Every row has a hidden score. In each pair, how much higher is the second row's than the first's? 15 means about the same, 30 much higher and 0 much lower. The score is a weighted sum of the row's numbers plus the product of two more (or one squared), each taken from its middle value.
[ -9  28 -79  58  29 -12 -72 -20  57 -16  50  28 -40 -42  59]
[-101   -5    8   -3  -40   15   16   10  -73  -77  -22  -44   31  -57
  -50] ~ 15
[-50  13  71 -58  -9 -28 -26 -45   8 -18  -1  17  20  26  11]
[-49   8  48  48  93 -38  -1  58  19  11 -13 -22   8  36  41] ~ 11
[ 10 -20  25 -16  59  10  10   8  -2  12   4  34 -20  15  59]
[ 23   7   0 -15  57  17  28  -3   1 -19  -1  60 -18 -12  32] ~ 15
[-18  42   0   1 -34  61  11   0 -55  53 -36   1 -16 -25 -51]
[ 61 -23  -4 -18 -20  65 -31 -17  38  34  -1 -14  41 -50  30] ~ 15
[ 32  80 -16 -67  19  31  62 -26  19 -22  25 -21  20  21  28]
[-27  43   9 -33 -30  -3 -53  40  35  -5  50 -20  95 -56  -1] ~ 20
[ -9   9   1 -11 -25 -21 -37 -61 -25 -28 -22  -7  17  56 -25]
[ 11  18  55 -64  -4 -18  61 -29 -20 -11  54  24 -36  24  -5] ~ 14
[ 33 -33  -1 -16 -22 -56 -22  25   8  46   0  13  38  19  27]
[ -8  54   1 -12 -31  72 -13 -20 -45  59 -33   5 -13 -30 -56] ~ 11
[ 50  29 -21  27 -46   1  71   0   3 -25  -1  12   1  47  29]
[-16 -75  11  52 -46  23   6  21   4 -11   1 -13 -12  56 -30] ~ 15
[-14 -64  28  53 -31  11  12  14 -19 -15   6  -3  -3  18 -51]
[ -5 -12  16 -17  60  -2   6  16 -14 -19   5  48  -4  -6  45] ~ 19
[ 28 -14  57 -61 -18   5  78 -17 -20 -21  32  22 -21  17 -17]
[-42  36  -6 -29  35 -50 -68  -1  27 124  19   8  21  17  20] ~ 20
[-39 -23 -39 -17  -7  61 -40  62 -12 -34  17   4  52  80  -9]
[ 49  -8  15  40 -15 -24  39  12   1 -60  -6  26  -5 -58  37] ~ 17
[ 79  -3  15  60  -3 -41  28 -17   7 -49  14  -2 -11 -36  12]
[ -32   -7 -109    0  120  -60  -63  -25  -28   -2  -16   10  -27  -51
   61] ~ 27
[-105    4  -21  -28  -22   33   16    5  -77  -76  -25  -60   30  -45
  -50]
[  6 -55  34 -16 -27 -65 -24  29   4  60   3   4  63  19  24] ~ 9
[-33 -45 -51  12 -16  31 -15  54   4 -42  44  18  45  69   0]
[-38  43 -71  65  22 -11 -69   1  50  -9  47  16 -19 -46  52] ~ 20
[ 38   9  33 -56 -19 -19  67 -22 -28   2  36  15 -29  14 -31]
[-19 -51 -38   7   0  58 -28  18 -31 -32  13  15  54  78   8] ~ 12
[ 59  18 -25  -2 -39  -4  85 -15  32 -34  16  24  -4  52  12]
[ 16 -11   6 -43  76  23  16  14 -17 -18   1  37 -13  20  53] ~ 18
[-53   7  20  39  42 -16  18  -1  36  12   6  32 -38  -8  56]
[-21  51  21   6 -40  78  -1 -19 -50  33 -40 -10 -21 -24 -65] ~ 10
[ 60 -17 -21 -19 -30  59 -35 -35  41  52   6 -31  53 -36  51]
[-28 -34   6  47  48 -20  46   6  30  28  -7  36  -7  -2  69] ~ 16
[ 53  -3  17  64 -20 -27  36   5  -8 -57   5   2 -17 -44  11]
[ 44  39 -12  -9 -38   2  74 -11  21 -34  13   8 -25  43  12] ~ 15
[  -7  -53   -5   -1   27   17  -39   -2  -53   19   55   36 -109  -35
  -72]
[ 52  46 -18  -8 -32   7  87  16  23 -44  32  18 -22  40  20] ~ 20
[-29  12 -67 -71 -45 -44  -4  17  -6  36   1 -83  -9  13  -3]
[ 61  -7  24  41 -17 -25  65  -9  21 -56  -5   4 -28 -34  -3] ~ 3
[ 59  80 -23 -86  27  38  53 -57   1 -16  31 -34  39  16  18]
[-57 -34 -54   1   4  44 -15  39 -17 -39  12  22  42  79  18] ~ 22
[-21  52  -7   4 -30  49  14 -19 -36  40 -31 -10 -11 -36 -81]
[-43  24  69 -67  -8 -43 -19 -31   7  -4 -20   5  14  31   9] ~ 18
[-39  38 -66  57  46 -23 -51  -6  43  -4  43  39 -44 -44  44]
[-32 -49 -61   5   1  49 -24  52 -37 -41  -2  24  34  76  14] ~ 8
[-12 -78 -12  12  46  -1  23  48  32  16 -68 -52  44 -69  26]
[-10  57 -78  57  28 -12 -59 -12  76 -20  58  32 -33 -57  49] ~ 17
[-14  40  18 -13 -38  62   9 -22 -50  60 -33   1 -18 -14 -42]
[-48  -3 -55 -47 -21 -32 -32  26  -1  38   0 -79  -6 -11  -5] ~ 27
[  1  -5   3  -8 -30 -18 -29 -79   3 -19 -22   0  19  52 -25]
[ -9  -3   7 -10  97   6  20  33   6 -22  12  27  -4   4  57] ~ 15
[-103    0  -12  -16  -21   30    4    2  -80  -68  -34  -44   28  -46
  -48]
[-48 -35 -59  12   3  53 -19  49 -17 -31 -12  17  55  74   7] ~ 11
[-14  34  20 -18 -15 -24 -60  62   1 -31  46 -12 104 -30  12]
[ 81 -21  -7 -17 -15  67 -35 -43  14  35  -5 -32  53 -36  46] ~ 15
[ -5  31  24 -11 -35  70  -1 -26 -48  22 -38  14 -22 -17 -79]
[-12  31  12 -12 -23  67  -3 -26 -40  65 -41  15 -14 -26 -64] ~ 16
[-25  55  10 -26  17 -54 -62 -30  38 123  27  -1  10   8  12]
[ 67   4  10  52   4 -27  24 -10   1 -60  -6  -5 -11 -44  19] ~ 13
[ 44  19 -11   0 -21 -14  81   3  40 -44  26  26 -16  52  21]
[  3   4 -11  19 -24 -15 -22 -61  20 -24 -16  -4  24  51 -41] ~ 17
[ 26   6  51 -65 -13 -25  64 -33 -39 -14  45   0 -36  10 -25]
[ 12   7   8 -15  64  18  26  -1 -18 -20  -2  53 -25  -9  48] ~ 19
[-40 -90  -3  16  10 -17  42  44  33  12 -65 -49  48 -83  19]
[ 51  28 -17   4 -35  13  60 -20  26 -35  22  16 -13  55  41] ~ 9
[  1  51   8   7 -15 -13 -67  35   9 -41  47 -22  85 -37  19]
[-37  40  27 -20  33 -64 -57  16  22 108  28   8  21  16   8] ~ 16
[-32  28  13 -56  23 -61 -79   4  17 127  41  -2   1   8  23]
[ -34  -25 -106  -19  127  -76  -45  -21  -17    1  -41    6   -7  -31
   44] ~ 19
[ 30  20  59 -23  -5 -33 -18 -33  84  -4 -33 -38  -1  29 -22]
[-10 -60   3  55 -45  18  17  14 -31  -4 -17 -28  -4  25 -49] ~ 16
[ -9  49   6  -9 -22  -7 -50  61  -8 -38  50 -20  97 -45 -23]
[  0  61  17 -25 -40  47   1 -22 -44  52 -41  -8 -17 -15 -70] ~ 16
[-52  27  23  50  82 -38  12  62  14   2   4 -45   2  51  37]
[ 67 -11   9  -6 -22  44  -2 -27  12  52  15 -10  49 -39  50] ~ 16
[-13  50   9   9 -37  71  15 -12 -41  41 -35   8 -20 -29 -72]
[ -4   8  12 -33  76   9   2  18  -1 -19  21  55 -30  18  41] ~ 16
[-43  42  -9 -51  16 -53 -58   4  34 106  21  19   9  10   0]
[-107    6  -11  -16  -30   19   11  -14  -63  -78  -31  -39   12  -27
  -48] ~ 18
[-35 -78 -23  -4   1 -36  37  59   9  19 -64 -42  56 -85  11]
[-21 -25 -13  -1  11   2 -57   1 -60  26  47  11 -99 -33 -77] ~ 5
[ -8  34  -5   0 -37  57  12 -32 -47  49 -51  18 -39 -38 -66]
[  0  40  11 -11 -39  84  24 -23 -48  67 -55 -11 -13 -34 -72] ~ 13
[  7 -54  23  57 -39  12  14  36 -12   8 -19 -25  -8  32 -31]
[ 67  -8   8  61  -8 -25  47  -8  10 -52  13   7 -20 -47  20] ~ 15
[ -4  39  13   3 -13   4 -58  66  -5 -44  31 -22  84 -36   9]
[ 22   8  51 -34   4  -7 -26 -45  82 -26 -27 -47  -6  26 -38] ~ 16
[-11  -2   3 -10 -23 -26 -15 -58  22 -32 -16  -8  28  53 -36]
[-30  16  38  55  65 -24   5  46   9   3  -5 -49  -3  63  40] ~ 12
[ 64 -22   0 -12 -60  32 -17 -32  20  38  -5 -19  48 -42  47]
[ 25  22  60 -55  -6 -14  78 -11 -50 -20  31  29 -38  24 -23] ~ 6
[-23  58 -73  80  37 -27 -73  -6  49  -3  50  22 -26 -38  48]
[-45  63   9 -35  31 -46 -81  -7  35 117  25 -18  21   6   0] ~ 13
[ -6 -32 -20 -25  11   6 -43 -16 -69  10  54  23 -89 -36 -70]
[ 52   3  -4  -2 -30  64 -11 -20  34  33  12 -23  49 -38  34] ~ 19
[ 52 -15   8  72 -13 -29  42  22   0 -57   1 -21 -14 -32  12]
[  0   6   5 -31  60  27  33   8  -7 -10  15  51   0   8  38] ~ 17
[ 51   4  16  69   5 -42  27 -18   3 -96  10  14 -10 -51  10]
[ -15  -39   -3   -4    2    8  -42   -2  -76   11   63   15 -112  -32
  -81] ~ 12
[ 64   2   0  66 -10 -24  35  19  -1 -69   5  15 -21 -46  -1]
[-41   2  12  48  50 -20  34  10  44  29  16  35 -11  -8  64] ~ 19
[-53  -2 -49 -71 -47 -22  -5  -7   0  18  23 -87 -28  -6  -2]
[-29 -24 -38   4 -18  44 -14  37 -12 -41  32   8  39  76   4] ~ 4
[ 30   0  77 -34   3 -18 -18 -62  81 -18 -30 -28 -17  25 -17]
[  0 -71  16  62 -47   4  22   3 -18 -11  -8  -3  -1  14 -41] ~ 14
[-13  38 -67  70  29 -22 -65   0  48 -12  50  24 -26 -25  43]
[ 34  28 -14  -6 -39  -5  87 -32   8 -42  30  17  -6  46  12] ~ 8
[-21   5  19   4 -46 -18 -15 -51  -5 -24 -23  -6  25  33 -19]
[-26 -41 -57  10   7  47 -34  47 -24 -35  25   6  53  71   4] ~ 14
[ 28  54 -27  55  -4  45  -5  72 -16  21  -5  45 -66   7 -70]
[ 48 -10   3  58   1 -22  53 -10 -10 -48   1  24  -8 -51  10] ~ 14
[-42 -25 -86  -6 114 -54 -54  -5 -20  23 -24  10  -5 -46  45]
[ -5   6 -10   2 -30  -4 -11 -66 -16 -30 -22 -16  10  47 -34] ~ 8
[-36 -41 -55   9 -17  33 -37  39 -13 -22  25  -2  34  76  -4]
[-50  13  48 -66   2 -41 -23 -56  -5 -11   7  -1  22  19  21] ~ 16
[ 59  -4  17  64 -18 -36  20 -18  17 -71  14  21 -15 -35  19]
[ 62 -26 -10 -16 -16  53 -33 -22  34  34  -2 -19  40 -39  42] ~ 17
[-29 -29  25  40  54 -20  28 -10  29  29  17  43 -12 -14  69]
[ -4 -10  -1 -20  60   7 -10  31  -8   1  11  43 -10  23  34] ~ 15
[ 19 -49  11 -19 -17 -60 -15   9  14  50 -16 -19  62  10  30]
[-44  22  41 -64 -20 -43 -19 -67  27  14  -3  -7  27   4   1] ~ 16
[-18 -69   9  75 -29  25  11  18 -12   1  -3  10 -13  39 -44]
[ -9 -50  -2  68 -41  37  32  24 -27   3   1 -29 -18  33 -44] ~ 16
[  6 -12 -14 -24  78  13   2  40   8 -24  16  58   3  17  49]
[ -9  -1  -9  -6 -20 -12 -20 -46  17 -19 -16 -12  17  51 -33] ~ 15
[ 29  48 -46  63 -10  49  13  54 -11   7 -12   6 -82   9 -65]
[-31 -17  19  47  47 -15  28  25  32  33  11  55 -21 -11  63] ~ 15
[ -1  48  -4  19 -37  64   6 -18 -33  49 -56  13 -21 -15 -58]
[-19 -51 -41  -2   8  42 -20  25  -5 -37  14   7  51  72   8] ~ 14
[-31  -4  42  54  68 -30  -7  32 -28   5  -5 -48   8  66  35]
[-23  24  40  78  67 -32   4  47  -3   0   9 -53   8  54  31] ~ 14
[ 63  20 -17  13 -37  -3  84   7   4 -35  12  22 -22  53  18]
[-43 -62 -50  -2  -9  47 -16  28  -3 -22  26  -2  45  71  11] ~ 17
[ -7  50   1 -14 -26  70  -3  -3 -45  48 -23 -13 -23 -25 -74]
[ 20  10  69 -17   6 -26 -12 -45 127   5 -17 -44 -24  24 -15] ~ 16
[ -7  37   2  -4 -39  56   5 -25 -42  29 -43  12 -25 -26 -79]
[ 18  39  -1 -25 -28   7 -55  54  14 -26  55 -10  92 -44  -5] ~ 14
[ 52  24 -19   1 -21   4  87 -13 -11 -39   6  18 -14  54  26]
[-31 -32  25  19  36 -21  12  15  24  35   1  27   8 -14  72] ~ 18
[ -16  -38  -25   13    2   11  -42    2  -50    8   54   11 -103  -29
  -89]
[-14  65  -4   3 -23 107  -1 -20 -47  39  -8  -9 -38 -30 -50] ~ 14
[ 62  32 -23 -19 -23  29  77  -9  21 -57  24  18  -9  19  36]
[  -9 -106   -7   21    4  -18   29   53   20    9  -68  -47   57  -71
   17] ~ 19
[  2  41  -7  -8  -8 -10 -72  58  -6 -38  50 -17  92 -11  10]
[   1  -42   -4  -12   13   -3  -39    4  -71    0   34   13 -103  -24
  -88] ~ 11
[ 66  19  -2 -14 -44   7  80   0  12 -46  10  30 -14  73  27]
[ 78  -4  14  42 -20 -20  52 -13   9 -38   7   0  -9 -41  22] ~ 12
[ 29  12  73  -7   4 -18 -23 -40  82 -11 -22 -35 -10  18 -11]
[ 72   1  15  70 -11 -26  16 -21  10 -62  15  -8 -24 -39   3] ~ 13
[ 48  51 -33  59 -12  45   3  73   0  19  -1  45 -84  40 -51]
[-31 -62  -2  63 -45  25  32  19 -22   1  -4 -16  -9  13 -33] ~ 17
[-53 -46 -64  14   6  40 -26   3 -13 -20  22   9  43  84  -8]
[-31 -43 -32  10  -4  44 -25  38   1 -27  -5   1  45  82   7] ~ 16
[ -4  51   6   3 -36  73  -1   3 -13  44 -43   3 -21 -39 -50]
[ -3 -50  24 -20 -33 -44 -13   0  21  55 -14  -2  56  28  30] ~ 17
[-42  39  77 -63 -12 -35 -10 -35   8  -2  -3  -7  21  17  14]
[ -32 -104    2   -5   13  -32   25   48   26   33  -84  -60   40  -79
   15] ~ 22
[ 51 -19  18  45  10 -22  43  -3  -6 -61 -10  15 -23 -28  19]
[ 30   0   4   5  66  15  27  16   0 -38   5  59 -34   4  51] ~ 15
[126 -59 -13 -36 -33 -59  20  57  16 -39 -23  96  48 -61   1]
[ -9   9  24  14 -22 -31 -19 -68   6 -26 -19 -12  19  44 -40] ~ 4
[-41 -23 -81 -23 117 -56 -47 -30 -18  12 -28  29 -41 -47  60]
[ 69 -14  12  55  -8 -13  25   9  20 -47  -1  10 -13 -39  15] ~ 6
[  5  56  -5  -8 -19 -24 -54  40 -14 -29  49 -16  88 -39 -12]
[-25  40  -6   1 -27  72  -1 -21 -52  37 -28   8 -17 -20 -82] ~ 17
[ 60  -7  15  59 -26 -27  33   3  16 -53  -5  -5 -18 -42   7]
[-25 -15 -88   3 127 -63 -60 -23 -23  17 -14  26  -6 -32  53] ~ 20
[ -53  -25 -100    4  112  -61  -44   -7  -35   27  -22    1  -18  -56
   65]
[-17  16   3 -13 -18 -26 -30 -59  -9 -36  -9 -19  13  57 -37] ~ 6
[ 37  20 -21   4 -36  10  59   2  21 -37   9  16 -31  48  24]
[ -6  54  23  13 -34  63   5 -33 -42  41 -43  -3 -28 -23 -53] ~ 10
[-25 -91 -21  16  -2 -30  13  36  41  28 -68  -4  31 -64 -13]
[-14   7   5 -22 -24 -23 -45 -74 -11 -28 -35 -21  31  40 -18] ~ 8
[ 15  30  11  -6 -20  17 -55  55  10 -38  43   2  86 -54  -1]
[-30  17  50  61  79 -28 -11  23 -22   1   7 -51  16  58  32] ~ 10
[ 15 -64  20  -7  -7 -35 -36   5   1  46  -5   3  64   1  28]
[ 47  -1  76 -68   2 -13  51 -11 -26 -10  42  21 -25   4 -18] ~ 10
[-98 -25 -25   5 -29  24  32  15 -48 -66 -30 -38  39 -23 -46]
[ 50 -17  29  45 -23 -21  52   0   6 -55 -18  14  -1 -37  12] ~ 8
[-29 -27 -73   6 -10  45 -22  23  -2 -28  31  21  58  76  15]
[ 42   9  60 -47  -2 -16  86 -28 -41  -7  55  36 -21  18 -28] ~ 6
[-31  28  35  59  73 -21 -14   2  17  14   3 -27   6  69  44]
[ 47  -5  47 -50 -12 -17  71 -21 -32 -15  36  10 -23   9 -12] ~ 17
[-40   7 -54 -67 -59 -25 -29  16 -12  37   7 -91 -25  -5  -2]
[ 35 -64  39   1 -20 -49 -21  12 -12  28 -18   4  62  25  30] ~ 4
[ -7 -75  24  43 -44  19   0  18 -35  24  -7 -15 -17  19 -43]
[ 14   1  57 -32   4 -13  -9 -35  84   7 -15 -42  -5  33 -15] ~ 18
[  4 -12 -13  -7  -7  -3 -44   2 -72  14  47  28 -93 -31 -76]
[ 87  -7  14  64  -7 -36  36 -21 -13 -53  -9   7 -26 -50   0] ~ 15
[ 13  17  57 -67  -8   1  63 -26 -16 -34  66  33 -20  34 -18]
[ -6  -2   6   0 -32 -18 -47 -77   3 -31 -15 -15  11  42 -28] ~ 18
[-28 -89   3  20   7 -27  28  61  27  25 -72 -56  41 -88   8]
[ 12  56  -1 -28 -11   1 -69  58  -6 -24  46 -19 106 -26  16] ~ 6
[ 17   4   3 -18  63  20  12  13  -3 -30 -17  35 -23  24  30]
[-17  49  -2   2 -41  75   7 -39 -69  45 -38   4 -18 -41 -42] ~ 14
[ -8  43   6  15 -30  87  39 -12 -45  54 -43  21 -36 -19 -66]
[-22  46 -54  82  32 -19 -75  -6  49  -5  40  18 -15 -33  54] ~ 23
[  2 -52  19  62 -42  20  16  23 -27   3  -7 -42 -14  26 -47]
[-27  15   3 -22 -23  -2 -28 -51  20  -6 -39  -6  10  69 -19] ~ 19
[-13  39   7   7 -33  86  22   2 -62  55 -41   3  -6 -17 -53]
[-51   5  69 -57 -27 -27  11 -58  12   2 -13 -15  13  34  23] ~ 22
[ 36   5  62 -73 -21 -25  55 -11 -32 -23  50  18 -45  13 -10]
[-32  -4 -80 -50 -47 -48 -11  16  -8  33  10 -90 -19  -4  -9] ~ 25
[ 43  74 -32 -57  33  40  75 -47   2 -12  12 -42  15  17  18]
[-12 -83 -11  16  11 -22  34  54  26  41 -68 -32  71 -70   0] ~ 23
[-20  40  -6   3 -38  76   9 -21 -36  40 -21 -18 -25 -20 -74]
[-20  53 -87  58  48  -9 -82 -10  48 -24  54  26 -38 -39  48] ~ 22
[-99  -5  -5 -12 -35   9  33   5 -85 -72 -20 -35  32 -39 -34]
[ 57  -1  13  55   0 -19  78  11   8 -52   0   5 -13 -54   7] ~ 4
[ 36  66 -32  56  -7  35 -11  89  -6  29  -5  24 -79  15 -58]
[-40 -78 -12  25  -1 -24  38  53  46  23 -83 -36  35 -89  25] ~ 25
[ 55  78 -15 -66  18  39  44 -36  39 -12  46 -35  27  16  19]
[ -5   5  37  63  70 -34   4  41  18   2 -22 -44   8  55  37] ~ 16
[-34  41 -75  78  36 -27 -74  -7  65   0  35   6 -27 -43  45]
[ 35 -15  59 -37 -10   8 -28 -38  79   1 -19 -28  -4  33 -17] ~ 5
[  0  24   9  21 -27  51  23 -20 -36  34 -48   2 -10 -26 -63]
[-10  32   0 -18 -28  52  15 -16 -41  42 -28   3 -22 -41 -67] ~ 17
[ -1  52  10  14 -27  64  16  -7 -59  47 -35   3  -8 -29 -65]
[-33 -34 -37  12  -7  57 -20  41  -4 -31  28  -4  40  90   7] ~ 18
[ 58 -14  29  73  -4 -31  19   8  17 -58   2   9  16 -31  17]
[  6  -6  -5   2 -33 -11 -12 -59   8 -33 -27 -11  34  63 -31] ~ 18
[ 49   2  58 -59   3 -17  65 -21 -41 -23  33  27 -31  19 -19]
[-13 -63  25  45 -38  27  30   4 -47  -2 -19 -24  -5  16 -40] ~ 14
[ 10  22   4   7 -28 -15 -28 -62   1 -58 -15  -4   8  43 -34]
[  1  -7  10   7  71   7  11  14   4 -14  -1  60 -25  -4  44] ~ 16
[ 34  -2  54 -47 -14 -21  67 -24 -12 -16  47  31 -30  17  -7]
[-57  12  64 -60  -1 -32 -17 -47  10   7  -3  18   4  48  10] ~ 19
[-42 -37   1  45  44 -11  21  10  42   2  17  31 -14 -15  68]
[ 23   5  61 -41  -5  -3 -23 -41  85 -19 -12 -27   7  22 -11] ~ 11
[ -5  31  -7 -19 -22  -9 -50  57 -30 -41  45 -10  89 -32  10]
[  7  55   7   2 -48  76  -5 -27 -46  47 -19 -13 -21 -39 -63] ~ 13
[ 47   3   3  52  -3 -15  25  -3   7 -48 -11   8 -11 -50  31]
[ 55  22  -7   9 -46 -11  76 -16  13 -45  28  11 -12  47   0] ~ 9
[ 22  12  67 -54  -2 -29  59 -26 -28 -25  62  -1 -25  22 -25]
[ 27  50 -35  52 -23  51  10  78  -8   2 -11  33 -76   9 -53] ~ 22
[-40 -39 -51   5   7  45 -32  61 -30 -26  29  10  54  64 -10]
[ 29 -62  21 -18  -9 -43 -23  11  31  71 -14  17  63  11  40] ~ 16
